The rows of Z fall into 3 groups, which share some directions, and each row is roughly a mix of its group's hidden directions.
Z, 104 rows:
[[-17 -42   2 -12  13  26  19  37 -19 -42   1]
 [  8   8  55 -37  36   9  -8  -1 -30  -7 -11]
 [ 18  19  -4 -48  34   5  29  34  12  18  18]
 [  7  43  14 -27  51   5  24   2  25   5  17]
 [  7  20 -44 -30  -6  16 -37   4 -13 -35  25]
 [  3 -35   3  -7 -19  24  11 -10  -1 -30  60]
 [  3  35   9 -31  14 -21 -25  35 -33 -11 -31]
 [ 31 -18 -23 -16 -22  13 -22  42  39 -14 -18]
 [ 12   5  30 -14  17 -39  21 -19  -6  43  35]
 [  4  27   7 -40  30 -42 -14  34  -2  19 -14]
 [ -9  34  20  29 -13 -18  17 -49  13  33  -4]
 [-10  34   3 -23  11 -19  44   6 -40   8  33]
 [-12  -4  36 -16   5  21  45   6   0  33 -40]
 [-11 -32  36  -4  20  17  50  -1 -11  -9  34]
 [ -2  13 -16  22 -13  -1  12  -5  15  34 -66]
 [-19 -60 -22  15 -11   5  29  -4  34  12   2]
 [ -7  12   3 -26 -48 -11  33 -22 -20 -22  35]
 [ -9  34  -7  24  60   1  13  18  28  14  -7]
 [-17  23  -7  -7  34 -22  51   2  39   1  16]
 [-13 -54 -24  14 -34 -10 -17   2 -16 -30  22]
 [-11  44  -2 -17  -5 -15  -4 -19   1 -22  60]
 [-27 -23 -31  36 -16  13 -12  -1  25  11  47]
 [ -4 -24   1  -3 -33  23 -18  -4 -15 -46  45]
 [ 15 -12 -20  13 -41  -1 -56   9  12 -25 -19]
 [ -5 -25  26  19 -33  29 -30 -35 -27 -18  14]
 [ -3 -29 -17   7  13  22  -7  -4 -30 -25  59]
 [  3  54 -44  -6  -6 -25  -4 -16  33  -4   9]
 [-24 -23  47 -23 -10  19  -2  -2  -2  20  48]
 [ 25  16  -9 -19  17 -20 -13  21  15  41 -50]
 [  0 -14  -5   6 -68  -5 -28 -20 -21  11 -17]
 [ 19  39 -46  -6  20 -12  -6  34  13   1 -33]
 [  9  55  15 -17  -3 -24 -16 -37 -30 -17  -7]
 [ 23 -29  44 -22  35  29  19 -10  17  22   0]
 [-10 -33 -31   2 -10 -12 -40  13   3 -29  44]
 [ -2  35   4   0   5  -3  43 -13   6  21 -57]
 [  2 -28  20   7  11   9  62  10   7 -35  18]
 [ -8 -15 -10   7 -20  14 -27 -13 -20 -40  55]
 [ 10 -30 -37   0  -1   9 -42  17  -7 -37  33]
 [ -3 -17  70 -24   4 -19  -7   0 -28  -4  -2]
 [  6 -21 -20   1 -23  33 -51 -17   7 -35  19]
 [-16 -63 -26  33 -30   2   1   8   2  -2   4]
 [-16  31   7  15  25 -16  44 -34  11  26  26]
 [-23 -29  40 -55   2  -8 -26   5  12  -6   1]
 [ 12  30  13 -28  10   9  43 -22  32  28 -27]
 [ 17 -37  12   4 -40   2 -27  -1   8   6 -52]
 [-24  21   4 -22   3  -4  61 -23  31  15   5]
 [ -7 -30 -14  13  12   7   4  42  49 -26 -25]
 [-28 -34 -19  32   1   2   8  24  35   0  42]
 [ 11  18  45  -3 -14   1  -4 -24 -51   2 -33]
 [-10  28  51  -3   8  -2 -39 -21 -34  14  -9]
 [  7  19 -22 -31   1 -10 -21   3   7 -27  62]
 [-16 -20  33 -14  22 -12  26 -39 -41  21   9]
 [ 10 -26  59   4  -4  -5  12 -28 -29  -7  29]
 [-12  52  12  17  23   0  37 -17  19  20  29]
 [ -1  -7  16  36  12  -7  56  12  19  17 -35]
 [ 29  18 -39 -15  34 -23 -25  22  21  28 -10]
 [-11 -28  52   8  -2   5  41 -10   6   4 -38]
 [  8 -33  12   2 -37  -6  -2   7  34  -5 -55]
 [  9  29   3 -12 -24 -10 -30   8 -41  -8 -51]
 [-12  -4  26  -4 -20  10  41 -33  10 -12  51]
 [ 19   5 -18   6  12  14   4  50  27  16 -49]
 [ 12  -7 -13  11 -17  17 -55 -19  23   6 -45]
 [ 12  17  20 -42  13 -11  -1  -5   8  15 -62]
 [ -6 -24   7   3 -19  26  -2 -21 -25 -29  58]
 [-11 -58  26   6  27  20  -3  32 -16  -7  15]
 [ 15 -11 -33  30 -19  27 -43 -10  -2 -30  26]
 [  5  -5  -9  27 -19 -16 -54 -13 -15  11 -46]
 [ 12  17  30 -11  27  10  37   6 -18   6 -54]
 [ -9  -9   5  20 -21  19  27 -38 -26  -1  52]
 [ 10  19  -5   6  37 -24  -7 -12 -15  55 -34]
 [ 12  64  30  -8  31  -4  -4 -23  -7  10 -12]
 [  6  43 -31   8 -22  -8  -7 -17  38  35 -25]
 [ 18  -5  -8 -44  -5  13 -56  -4   7 -33 -10]
 [ -8 -41  30  19 -21  17   1 -37  -3  -3  43]
 [ 24  33 -15 -12 -30 -15 -54 -27   0   3 -15]
 [-10 -38 -18  31 -12  24 -24  26 -11 -41 -19]
 [  5  57  -6 -14  -4 -22 -10 -24  14   9  45]
 [  2  60 -11  -4  -3 -14 -52   3   0   2  15]
 [-14  19  -4  -7   2   7  55   2  30  33 -36]
 [ 19  38  -8  -8  23 -16   3  16  19  47 -38]
 [  9 -65  24  -3   0  24  -2  17 -14   9 -31]
 [ -1   7  50 -24 -20  -9  12 -42 -25  30  -2]
 [  7 -16  24  22  15  24  29  23  -9  28 -51]
 [ 18   5 -60  37   0  12 -22  12  25 -11  13]
 [ 22  49   7   8  24  11   5  12  10  31 -45]
 [  8   5 -21  20  18  -5 -13  62   3 -39 -15]
 [  6  69  10   7  25  -7  29 -17   1   8  -9]
 [  6 -20  17  -5  16  -5  -9  46  -9 -59  11]
 [  9 -36   1  17 -54   7 -38 -14   5 -23 -12]
 [ 13  -1 -17   5 -12  16 -57   9 -23 -43  19]
 [ -4  23 -15  25  45 -11 -52  19   7  -9  16]
 [-10   6  47   5  10 -22  52  -3 -20  29  -8]
 [-13  45  14  19  15  -8  46 -21  20  31   4]
 [ -2   6  44 -14  -2 -14  36 -36 -30  30  14]
 [-14  55  -1  -8 -18 -20   6 -45  16  14  21]
 [ -2  -8  12  -8 -26  15 -34 -40 -33  -8  44]
 [-25   5  13  13  -2   8   2 -35 -41 -17  52]
 [-26 -11  37  18  22  -3  45 -31 -18 -10  25]
 [  1  19 -43   0  -6   4 -36  13 -20 -21  49]
 [ -6 -33  11 -14 -47   6 -26   4  -2 -50  -2]
 [ -4  -1 -25 -28   2   2  11  -4  -1 -16  72]
 [ -3 -23 -45  -7  -3  16 -27   2  58  -5   6]
 [-11 -17  34 -19  -9 -10   0 -24 -48 -36  28]
 [ 31   5 -19  38  14  27   5 -13   3  50  24]]

One row of each group comes first, with its name. Which group is each row after those in?
[  4  58   0  22  -2 -10  15  -7  33  35 -19] -> (49)
[ -3 -40  17  42 -27  28  -8 -31  -2 -15  23] -> (70)
[-12  26  29 -20  11   5  54 -25  13  25 -22] -> (19)

[ -2  55 -34  22 -17 -29   3 -30   6  -1 -15] -> (19)
[ -1   6 -23 -14  26 -22  18  28  50  27 -28] -> (70)
[ -3 -36  22 -20  27  25  54  18 -11   6  -1] -> (49)
[-12 -22 -15  31  27   5  23  32  17   0 -51] -> (49)
[-40   6  21  28  32  -3  43 -12 -26   9 -18] -> (49)
[ 12  16  22  49  -1  -7  45 -14 -31  20 -10] -> (70)
[-29  -5 -34  49  -5 -12  40  17  -6  -9 -18] -> (19)
[ 25  19 -57  25  10   5 -12  29   5 -29  11] -> (70)
[ -5 -37  -5  23  -7   2  -6  31 -34 -35  39] -> (19)
[ 14  10  35 -19  -5 -11   7 -18 -10  51 -43] -> (49)
[  0 -13  31 -16 -35  13   8 -10 -16  31 -53] -> (19)
